rotation steps, each row followed by its count of steps
The counts run from 0 to 194.
[125 141 138 107 105 147 140 101 100 127 104 117 128 126 107 165 112 146
 153 137 165 177 143 150 120 136 108 157  90 128 158 148  69 175 143 134
  96 115 118 104 114 150 100  80  90 124 138 133  72 147 100 147 166  64
  84 114 115 127]
17
[140 147 143 120  90 157 146 132 104 175  96  84 107 117 109 125 124 158
 140 101 172 159  94 117 129 107 148 143  66 122 155 116  87 126 181 160
 123  94 142 138 145 180  88  85 103 134 119 144 104 152 137 140 137  91
 134 117 122 145]
48
[112 140 140  79 154 137 142 100  98 116 122 128 172 141 104 178 155 102
 116 114 181 165 135 103 103 154 164 130  80 113 150 148  99 148 159 133
 136 106 144 124  97 157  75  99 121 121 182 129  73 143 119 132 111  98
 101 129 129 106]
104
[142 101 136  94 131 143 138 129 127 158 100  81 130 138 122 166 114  78
 134 105 120 161 118 100 117 130 173 162  77 131 168 137 110 100 166 132
 141 125 148 121 103 183 100  77 115 155 122 174  84 137 144 109 128 106
 111 122 123 137]
138
[122 136 141 120  83 108 136 109 119 150 136 117 117 130 110 145 123 146
 139 144 154 148 121 119 124 112 186 138  94 118 176 199  80 142 163 108
 108 111  88 111  89 145 100  67  84 119 162 131  89 139 161 132 135 113
  94 130 162 148]
108
[116 138 133 125 107 136 154 104 130 140 145 191 149  97  81 150 112 176
 121 127 133 132 158  96 113 115 143 156 127 126 161 162  87 152 175 107
  87  97  80 128 128 135  90 101 105  99 170 101  98 143 112 155 150 108
  68 135 126 132]
25
[107 127 136 106 132 161 166 121 134 159 144 158 175 103  97 144 131 178
 105 109 132 133 135  56 106  95 132 143 122 144 134 134  99 111 164 149
  98  83  89 145 135 165  73 106 107 123 144 100  94 135 125 150 139  94
 106 151 142 124]
164
[105 144 125 121 138 151 135  91 144 130 150 124 182 101  87 138 152 139
 113 104 133 150  93  86 105 115 159 147 105 104 144 172 126 117 146 127
 114  81 104 168 132 174  86 136 133 128 182 120  88 152 145 157 107 132
 105 173 107 151]
113
[139 127  96 122 112 157 146 137 104 162  94 113 154 120 127 147 107 158
 133 109 155 111 122  81 130 136 119 155 113 134 141 148  62 143 159 191
 131 162  79 137  75 150 113  94  65 157 147  98  73 145 141 112 134 144
 125 143 114 142]
128
[156 140  70 118  84 166 137 127 106 138 105  87 142 130  96 134 123 118
 150 136 132 134 116 145 159 117 119 151 111  92 161 189 109 146 166 157
 140 134 122 131 113 153 115  83  98 147 145 121  66 185 161 105 134 126
 103 164  90 145]
10
[147 137 106 137 110 153 140 121  92 143 106 124 184 126  97 139 165 172
 144 110 153 136 116 107 122  94 146 126  78 100 160 159 130 128 175 169
 152 115 135 155 119 146  64 111 113 125 168  90 124 176 134 106 110 119
 135 144 110 133]
181
[130 124  83 124 132 157 122 101 126 125 117 148 186 101  92 156 141 114
 129 114 114 123 132  94 100 103 111 154 126 113 199 171 126 127 130 136
 143 109 116 143 126 182  78 106 103 119 160 116  64 162 130 105 124 143
 121 145  68 140]
62
[144  96 117  94 124 152 135 115 125 141  90 120 153 138 104 161 105  89
 148 129 114 142 148 136  93 157 171 166  67 124 172 148 116 102 179 141
 171 163 112 136 102 142 121  95 142 162 178 131  77 162 120 104 119 149
  99 145 126 141]
2
[141 137 105  89 130 132 138 114 124 150 110  97 146 138 130 175  95 112
 133 128 176 156 129 127 147 165 156 136 102 119 155 146  72 162 123 124
 123 114 117 110  78 160 106  85  90 142 145 153  43 148 140 155 161 106
  83 131  95 131]
19
[117 130 152 142 114 142 147  93 124 142 109 145 169 124  91 198 126 175
 136 134 128 149 116  96  95  99 178 135 126 135 156 137  87 161 169 133
  82 125 112 151 118 120  99 109 106 125 177  71 110 141 115 137 140  97
  81 123 160 133]
74
[148 165 116 125  95 158 139 115  91 141  93 121 174 129  79 136 164 164
 125 100 166 142 115 133 115 102 149 123  76  88 153 143 120 133 184 151
 135  97 152 155 138 147  78  99 114 121 179  93 122 180 132 129  98 118
 123 155 114 143]
182
[170 146  69 118 114 169 142 115 109 140 107  91 151 126  97 154 128 117
 142 123 131 145 106 126 156 128 130 143 110 100 158 176 132 142 145 149
 145 120 134 145 119 174 104 101 123 151 149 131  78 193 151 123 126 125
 101 161  62 135]
11
[ 83 136 148 125  96 157 122  97 127 127 143 131 155 102  77 117 147 170
 131 130 127 166 100  89  76  79 119 153 104 115 166 154 107 148 157 139
  74  74  99 156 154 158  81 113 110 139 143 120  93 141 119 146 137  97
 117 154 124 167]
115
[128 141 130 122  94 129 132 118 137 179 101 121 132 151 111 165  92 161
 149 139 156 151 124 131 134 135 188 112 108 135 158 144  66 144 119 111
 104 107 103 135 101 133 111  60  82 153 159 115  78 148 143 177 176 111
  92 123 140 135]
158
[ 92 139 127  87 105 154 163 126 142 168 148 153 140 114  95 132 126 174
 104 102 147 137 134  80  94 100 127 145 104 143 141 138  92 120 157 153
  98  86  83 145 145 156  89  83  93 136 150  98  86 140 141 151 127 103
 107 155 173 133]
165
[154 136  88 148  73 169 149 125  96 129 110 108 145 116 106 126 110 147
 167 152 111 140 128 139 143 101 110 159 104 103 170 189  96 156 185 154
 116 148 119 113 108 140 119  84  89 131 134 127  94 171 151 105 141 104
  94 162 105 151]
9
[122 115 140 144  88 142 141 139 112 134 103 122 166 118 100 133 116 173
 172 148 107 143 150  95 137 136 141 167  76 108 150 156  97 162 197 144
 105 174 121 133 120 111 105  71  99 168 155 150 100 116 116 113 124  96
  88 157 147 162]
176
[137 129 101 110 114 168 153 112 103 100 128 107 178 112  92 137 141 110
 115 138 103 155 125 103 122 115 124 160 117  83 133 174  94 140 189 131
 110 127 128 139  83 158 113  94 104  95 154 134  66 144 157 115 106 108
  98 186 107 145]
145
[130 137 133  94 159 134 129  81  94 106 118 145 173 123 103 190 142 115
 122 116 181 159 148 122 117 160 147 155  81 140 156 156 106 151 153 143
 134 110 128 105 103 156  68 109 127 125 169 127  84 150  98 104 111  98
  82 117 106 103]
103
[117 149 136 137 117 135 160 114 144 163 124 174 157 103  84 166 110 167
 126 132 136 137 146  93 118 123 178 139 123 123 166 156  94 125 158 101
 100  95 101 146 136 131  81  92 122  99 182 117 111 139 110 164 151 105
  72 132 124 130]
24
[101 136 154 128 122 154 131  94 135 145 145 137 172  98  80 140 151 157
 122 115 119 163  95  72  95  93 147 152 112 113 151 147 126 125 155 130
  86  72 112 168 147 179  76 129 128 130 158 125 100 142 136 160 128 105
 113 160 110 163]
114
[142 133 119 148 103 125 145 118 147 180 118 126 130 131 111 188  80 161
 156 139 153 134 138 119 138 142 182 125 118 146 175 156  80 147 129 119
 107 131  89 134 109 129 107  99  94 153 161 114  94 149 130 160 186 119
  74 120 122 131]
159
[133 120 135 112 132 142 122 107 135 150  95 121 178 150  90 203 146 137
 127 112 151 140  98  99  98 125 203 108 113 136 157 141 102 135 128 120
 125 122 133 176 104 143  96 108 113 161 196  86  97 147 146 153 137 127
 117 117 138 118]
72
[150 133  93 107 132 171 135 102  88 129 107 115 192 130 100 168 148 137
 141 109 152 162 118 145 110 101 116 128  99 109 164 156 140 144 150 160
 131  81 149 149 123 155  73 109 131 118 140  95 102 181 122 121 126  89
 123 133  77 115]
13
[133 128 101 126  99 155 132 126 108 142 126  90 175 109  89 154 134 148
 138 131  96 165  89  95 140  80 135 149 118 103 167 167 117 139 157 142
  98 102 147 143 121 182  91  81  92 123 110 137  84 162 167 125 145  89
 116 151  90 148]
147
[150 137 112 161  99 147 141 116 107 144  93 135 166 121  93 140 133 187
 162 123 147 117 137 122 123 125 152 141  87 115 162 168 110 153 192 162
 144 161  95 153 119 118 104 116 111 158 186  78 115 171 120 104 122 138
 101 146 127 146]
42
[154 173 135 142  99 158 150 116 101 140  92 114 129 103  72 140 144 170
 125 108 171 147 113 127 132 107 135 135  91 100 147 128 114 153 203 140
 108  97 154 153 149 141  82  97 118 122 168 106 116 159 108 142 102 101
 104 144 106 149]
183
[117 147 120 121 119 138 157 119 149 173 128 159 164 125  96 170 118 157
 118 111 153 134 128 109 111 127 209 118 124 123 174 151  95 113 144  83
 122  82 108 156 120 140  73  89 114 109 178  94 102 160 130 164 143 118
  88 128 126 128]
23
[128  84 145 117 123 150 136 134 124 159  97 108 150 140 131 176 117 105
 158 111 105 159 121 100 111 116 182 153  78 137 199 140 118  94 164 132
 140 118 137 125 118 171  74  76 126 131 125 147  99 137 146  88 145 115
 126 109 133 139]
139
[149 119 125 116 117 167 145 105 145 192 113 110 128 122  89 156 119 156
 143  99 134 147  99 115  98  96 164 148  94 136 163 134 136  95 162 161
 129  80  98 172 160 176  95 112 150 167 152 101 105 177 140 160 158 109
 119 132 124 134]
81
[152 121 131 122 119 156 155 103 126 161 126 101 119 102  93 165  96 152
 128 134 126 127 109  85 137 116 158 164 123 132 121 153  78 173 171 159
  95 130  81 148 105 154 131 118 102 155 151 126  77 143 162 151 137  99
  73 152 134 138]
77
[128 150 106  89 138 165 125  79 112 105 107 118 179 129  91 182 139 119
 114 135 157 175 116 153 102 150 114 137 108 126 149 147  95 167 124 145
 122 115 122 143 108 143 112 116 119 133 175 101  57 168 106 154 128 102
  94 137  89 119]
153
